rotation steps, each row followed by its count of steps:
The counts run from 0 to 121.
[ -5  15  25  10 -13 -14 -20  18 -30  -2 -12 -15  15 -12  15  -1  -4   0
  -1   2 -14   0]	85
[ 19  -4   5 -26   8 -15  20  -9  -7  -8  -3  34 -27  27   5   0   7   3
   7  -4  -9   9]	36
[  0  18 -11 -18  -8   0  -3  13   4 -11  -3 -16 -35  18   8  14  18   6
 -12 -17  -2   0]	39
[-12  11  26  -1  16 -10  -7   9 -13  19  -2 -19 -13  -4   6   3  -9 -15
   0 -29   8 -13]	106
[  3  15  22   9 -16  -4 -32   7 -13  -6  -8 -13   9   4   3  11   7  -5
 -10  -2  -8  -6]	77
[  7  -9   6 -18   1   2  -4  -6   2  -4 -14  16 -16  29   8  28  20  -8
  -1 -13  -8  20]	52
[ -5  -4  21  -1  11  -7   1  -2   9  24   5   2  -6   8  -6  16  -3 -45
   8 -19  10  -2]	120
[ -5   6  23   8   0 -22  -9  27 -34  16  -6   3   1 -15   9 -11  -8  -7
   0  -9 -17 -14]	101
[ 11  -3  21  -2  -5   9 -28 -15 -11  -6 -22  -7   2  17  -2  22   8 -22
  -7 -20   6   7]	75
[  8  20  14  -4 -30  -5 -23   8 -21 -18 -11 -10   8   7   4   9  14   5
 -10   0 -18   3]	70
[  0   9  12  11 -25 -11 -19  17 -27  -3  -3  -1  13 -18  10  -5  -2   3
  -5 -10 -17  -2]	86
[ 13  -2  -2 -17  -5 -10   0  -4  24   2  17  23   0  11  16 -25 -18   8
 -15  20  -6 -10]	5
[ -6  20  12   9  -7 -35  -4  19 -23  13   8  -7   1 -21   4  -3  -7   1
   6 -16 -13 -16]	108
[  5  20 -13 -18  -2 -13   7  13  -8  -4  13   9 -14   0  21 -28   6  17
 -11   5 -13  -7]	26
[ 16  25 -14 -11 -25 -10 -10  17  -6 -13  -8   1   0  10  16   2  29  11
  -5  -8 -27   4]	48
[  1  19 -12 -21  -7 -12   7   5  -8   0  11  17 -10   5  24 -24  -4  19
 -11  13  -7 -10]	19
[  6  -7  19   5 -24 -17 -18  13 -27 -12  -3  11  22   2  12  -8  -8   4
  -3   2 -27   2]	79
[ -9  14   4 -28  11   5  -4 -14  11  -2   5  -9 -26  25  16  -4 -13   1
 -28  -5   9 -11]	16
[  9  28 -18 -19 -11  -9   0  13  -7 -13  -3   0 -24  19  13   3  20  15
  -9 -14  -7   6]	40
[ 11  24   8 -10  -8  -7  -8   8  -9 -10 -10  -4 -10  17   4  14  27  -7
   4 -16  -9  13]	54
[ -2  14  29   5  -8   2 -33   9 -25  -3  -2 -26   8  -2   2   7   0 -13
  -5 -16   8   6]	84
[  9  21   7 -18  -5  -3 -14   1 -10  -6  -6  -6 -21  23   1  23  30   1
 -10 -27   3  13]	46
[  0  21   0 -27   7   4   1  -3  -2  -9   2 -10 -32  28  15  -2  11  -4
 -15 -16   4   3]	31
[ 16  -9  12 -13 -19 -13  -8   1 -11  -9 -16  24  12   1   1   9   6   0
  11   9 -23  12]	65
[ 19  21 -12  -9 -24  -9 -13   8 -16 -15  -9  -9  -6   8   7  12  24   9
   0 -16 -15   7]	55
[ 14  10  -6  -4 -17 -16 -10  10  -5 -10  -8  14   5   8   6  12  25  12
   3  -8 -34   3]	56
[ -8   5   6 -36   3  -1  -1 -14   7 -11  11 -11 -26  25  12   1   3   3
 -13  -7  11   4]	23
[  3  17  -5 -18 -13  -9  -6  16 -10  -6  -4 -19 -18  20   2  12  26  10
  -9 -26 -14  -2]	47
[ -4 -10  12 -36   0   3   0 -16  12  -6  10  14  -9  25  21 -13 -18  -1
 -21  10   6   3]	14
[  5   7  -4 -25  -6 -19  -3  -7   2  -7  22  13  -3  14  20 -25 -12  15
 -18  25 -14  -4]	12
[  5 -23  40  -1  -8  -3 -14  -2 -17  -3 -14  19  10   6  -2   5 -11  -2
   0  -4  -7   9]	81
[ 14   9  -9 -22 -16 -17  23  16  -5 -11   5  15 -17   6  22  -7  16  22
   0   3 -10   5]	34
[  4 -10   2 -19   6  -8   3 -11   5  -6  10  20 -10  19  13 -22 -14   1
 -12  26   2   1]	13
[ 10   5  -6 -23 -17 -24  -7  12 -13 -15  -3  15   0   9   8  -6  25  17
   3  -9 -28   2]	49
[ -2   9  25  -4  -5   7 -26   5 -22 -11 -15 -13  12  17   1  13   4 -11
 -15 -19  -4  10]	76
[  2  -3  22  -9  -8   8 -13 -12  -2  -7 -22  11   7  14  -3  20   5 -15
   0 -11  -3  19]	67
[  2  27  -5 -18 -16 -13 -18   4  10  -8   9 -14   1  12  13 -22  -8  10
 -22  11  -2 -28]	3
[-11  -1  37  -1  -1   7 -27 -10 -20  -1 -14 -17   5   9   4  14   0 -22
  -6 -20   5   4]	83
[-11 -14  36   1  16  -6  -1   1 -18  20   0  16  -8   8   4   1 -20 -20
   8  -9  -4  -1]	104
[  3   4   3 -30   2   6  -1  -7   1 -11  -6   3 -34  29  11   7  23  -8
  -6 -16   6  10]	38
[  9  -1  16  -6 -11  10 -15  -6   1 -11 -19   6  -7  26  -1  23  20  -5
  -2 -23  -8  17]	60
[ -7 -15  35   4  -7   4 -21 -13 -12  -3 -19   7  -3  12   9   7  -6 -19
   1 -10  -3  11]	82
[ 16 -10  -1 -15 -20 -15  14   7  -9  -3  -7  25  -9  12   0   6  16   9
   6   0 -22   9]	50
[ 10  -7   2 -22   1  -2  16 -12   5  -4  14  26 -24  20  10 -20  -8   5
  -7  15  -7   5]	21
[ -6  -2   1 -25  13   2  11 -13   7  -5  -1   4 -42  25  11  13   5  -5
  -9  -3  15  12]	30
[-13  14  21  11  -5 -16 -15  20 -21  18  -4 -13   2  -8   3  -9  -9  -5
 -12 -23  -7 -16]	100
[ -3 -13  22  -2  16 -14   7   0   3  26  -4  16 -11   0   1   5 -14 -24
  11  -8  -5   2]	111
[  7  -1  -9 -16  -5 -17  12   0  -5  -3   4  15 -11  12  13 -21  -4  19
  -5   8 -22   1]	27
[-14  15  32   2  -2   4 -25 -10 -20   6  -8 -22  -3   1  14   9  -3 -13
 -10 -24   1  -3]	91
[ -4  -7  14   5   3 -24   6  13  -9  22  14  12   0 -11   2  -6 -11 -17
  21 -11 -18 -24]	117
[ -5 -14  37   2   2 -14   1  -5 -26  10  -3  20   7  -5  17 -12 -13  -5
  10   2 -18  -3]	95
[ 20 -17  10 -20 -11  -9   0  -4   2  -2 -18  33  -5  19   4  13  15   2
   4 -10 -12  18]	51
[ -2 -12  18   4   1 -16  14   4   8  26  10  19   2 -14  -3  -9 -12 -15
  13  -4 -13  -8]	118
[  2  24 -16 -16  -6  -4  -6   2  -8 -14  17  -9 -22  13  17 -18  14  17
 -13  -7  -7  -8]	25
[-16  11  10  -1  17  -5  -6   2   0  21  -4 -13 -17   1  -2  11  -5 -33
   3 -19   7  -6]	113
[  5 -15  23  -1 -18 -14  -8   0 -18  -8 -14  22  10  -2  11  -4   4  -1
   2  10 -18   5]	80
[ 20  -7  23  -3 -38  -8 -11   9 -22 -15 -18  17  18  12  12  -7   2  10
   5   5 -31   7]	72
[  1  -3   6 -32  16  -2   8 -12   4  -5  -5  25 -23  30   7  -4  -5  -1
  -2  -1   2  10]	29
[ -1   8   1   9  -4 -31   5  25  -4  25   7  -4   8  -6   5 -12   1 -11
  10 -14 -21 -19]	116
[  2 -17  33   4   3 -13   7   3 -15  25  -2  23  -5  -6   7  -7 -15 -14
  11  -8 -12  -1]	103
[ -9 -12  27 -13  17 -14   2   5   0  25  -7   7 -12   3  -3   3 -14 -22
   7 -19  -1  -2]	112
[ -3  -1  12 -18  11   6  -2 -25  20  -6  10  11 -15  27  11 -10 -23  -5
 -14   8   8  -6]	7
[  2 -15  32  -6 -19   4 -15 -12  -4  -6 -17  12   1  15   0  16  -2 -15
  -7   3 -10  15]	74
[ -6 -21  42 -13   3  -1  -8 -10 -14  12 -15   4 -10  -1   0  -3 -17 -24
   4 -16  -3  -2]	97
[ 10  25  -8  -9  -4  -5 -20   7  23  -8  12 -13  -6  16  18 -10  -9   1
 -17  -5   6 -13]	2
[ 14 -19  23   0 -19  -2  -8  -9 -22  -5 -20  21  12  17   4   5  -4  -1
  13  13 -22  10]	73
[ -3   9  26   8  -4 -16  -4  13 -28  12  -3  11  15  -8  13 -16 -10   8
   3  -1 -16  -7]	94
[  9  -8  -2 -23  -7 -11   7   4  -3  -4  -7  31 -15  19   7   0  13  15
   4  -2 -23   6]	43
[  7  -2   1 -18  -6 -25  13   7  -5  -1  -5  32 -19  14  10 -11   7  18
   2   5 -19  17]	35
[  4 -14  31   9 -19 -13 -11   4 -29  -2 -11  14  21  -5  13  -8 -13   7
   5   2 -21  -1]	87
[-11  23   4 -20  -5  -3 -17 -17   4  -8  15 -13 -12  15  15  -4 -10   1
 -27   6  10 -17]	9
[ -1  23 -12 -21  -5  -7 -15   1   8 -17  22  -8  -4  20  21 -24  -5   4
 -21   2  -2 -12]	10
[-14 -16  39  -5  -3   5 -14  -5 -17   6 -11  -8  -9  15  -1  16 -19 -23
   1 -17   4  10]	90
[ 12  -8  21 -12 -11  10 -10 -16  -3 -10 -16  24  -2  22   3  21  16  -8
   8  -6  -8  16]	59
[ 17   2  10  -5 -20 -17 -14  10 -16  -6 -12  18  14   6   9  -3   9  10
   6  -1 -25   5]	64
[  5  10  16   7 -10   7 -32   1  -3 -10 -15 -15   3  14   3  17  12  -7
  -5  -7  -4   8]	69
[ -1  22  -1 -23  10   2 -18 -19  28   0  19 -23 -12  15   4  -6  -8 -11
 -12   0  10 -11]	1
[ 18  -6  11 -24   0   0  10  -8   1  -5  -7  25 -19  16   3   6  13  -6
   1  -2 -12  15]	44
[-12  11  18  11 -10 -23 -18  19 -30   2  -2  -6   8 -12  17  -4  -4   6
  -6  -4  -7 -10]	93
[  4  -1   6 -26   1  -1  14  -9   3  -9  -6  15 -24  32   6  12  15  -1
   0  -9   3  10]	37
[  7   1   4 -31   8   1   5 -12   6  -8   3  21 -31  32   6 -12 -10  -2
  -9   2   7   4]	22
[  0  18  17   9 -18 -12 -25  12 -17 -10 -10 -11  15   7  12   3   0   5
   1   1 -13  -5]	78
[  0  13  19  -9 -17   7 -21   2  -1 -19 -17 -15  -9  22  -5  22  11  -7
   0 -24  -1  14]	61
[ 14   8  14   1 -24 -11 -26  15 -23 -11  -3   2  16   4   0   1   4   1
  -2   1 -34   0]	71
[  0  10   2 -25   3   3  -6 -18  20  -1  10 -23 -15  22  12  -1 -20 -11
 -22  -2  16  -3]	8
[  3 -20  25 -10   9  -8  15  -6  14  25   0  14   0   3 -10  12  -2 -36
  10 -13  -1 -13]	119
[  3   3   2 -15  11  13  -8 -23  35  -5  12  -3  -6  28   6  -3 -17  -9
 -13   7   6  -5]	0
[ -3   5  22 -10 -10   8 -31  -4  -3 -25 -17  -2   2  20  -1  24   7 -13
  -9 -15  -6  16]	68
[-11 -24  40   9   3 -15  -2  -8 -16   7 -10  13   0  -3   4  -7 -16 -14
   5  -8  -6   2]	96
[  4  28  -8 -20  -1 -11  -4  11  -5  -3   4 -12 -29  23  16   2  13   9
 -15 -11  -6   2]	32
[-12   1  38   4   6   3  -6   0 -18  13  -9 -10  -1  -2  -4  15  -6 -23
  -7 -19   8   4]	98
[ -8 -23  39  -5   2  -5  -6  -6 -19   1 -15  12   1   3   4   7 -17 -24
   3  -9   1   9]	89
[  1  10  -8  -9  -7  -7  -4   5   8  -4  23   2   7   2  19 -29 -15  12
 -13  17 -12 -21]	4
[ -7  26  -5 -24   4  -4   1  -3  -1 -15  10 -16 -26  22  17   0   4   9
 -17  -8   7   3]	24
[-17  13  27  13  -5 -16 -12   9 -22   8  -5 -16  -8  -3   2  -6 -11 -20
  -8 -30   8  -3]	99
[ -1 -12  25   7   1 -23  21  10 -10  25   1  18  13 -24   0 -12 -10  -9
   7  -7 -13  -3]	110
[-17   3  37  -3   8  -5   3  -5 -15  16  -5   1 -13  -2  -3  10  -7 -29
   4 -29   9  -5]	105
[ -2   6  -1 -27   4  11   1 -21   7 -11  12  -4 -26  28  13   0 -17   2
 -13   4  10   0]	15
[ -5  -5  30  14  -1 -28   8  11 -24  15   0  18   8 -17  10  -9 -11  -6
   5 -14 -18 -12]	102
[ 14   4   5 -20  -6  12 -15  -5   0  -8 -13   0 -15  26   3  22  22 -11
   0 -17  -8  13]	53
[ 22   9 -11 -20  -9 -11   2  12 -10  -9   2  33 -14  14   5  -1  15  11
   4  11 -19   5]	42
[-20  15  21   5   4 -10   0  16  -1  16   6 -17  -1  -2  -9   4   0 -23
   3 -26   0 -20]	114
[ -5  10  14   3   5 -17  -5  15  14  21  10 -11 -15   5  -1  22   3 -33
  12 -20   8 -17]	121
[ -6  20 -11 -20   3   5 -12   2   2 -13  19 -15 -22  14  17 -10  -1   5
 -17  -1   8 -13]	17
[  7   7   8 -24   8   5   1 -12   3  -9 -10   7 -19  28  10  17  18 -12
  -3 -17  -5  12]	45
[  2 -25  35   3  -4  -5  -8  -6 -14   3  -6  17   9   4   6 -13 -16  -8
   6   3 -15   8]	88
[ 16   1  -6  -5 -23 -18 -12  13  -7  -5  -9  18  13   9   6   4  18  15
  11   1 -20  12]	57
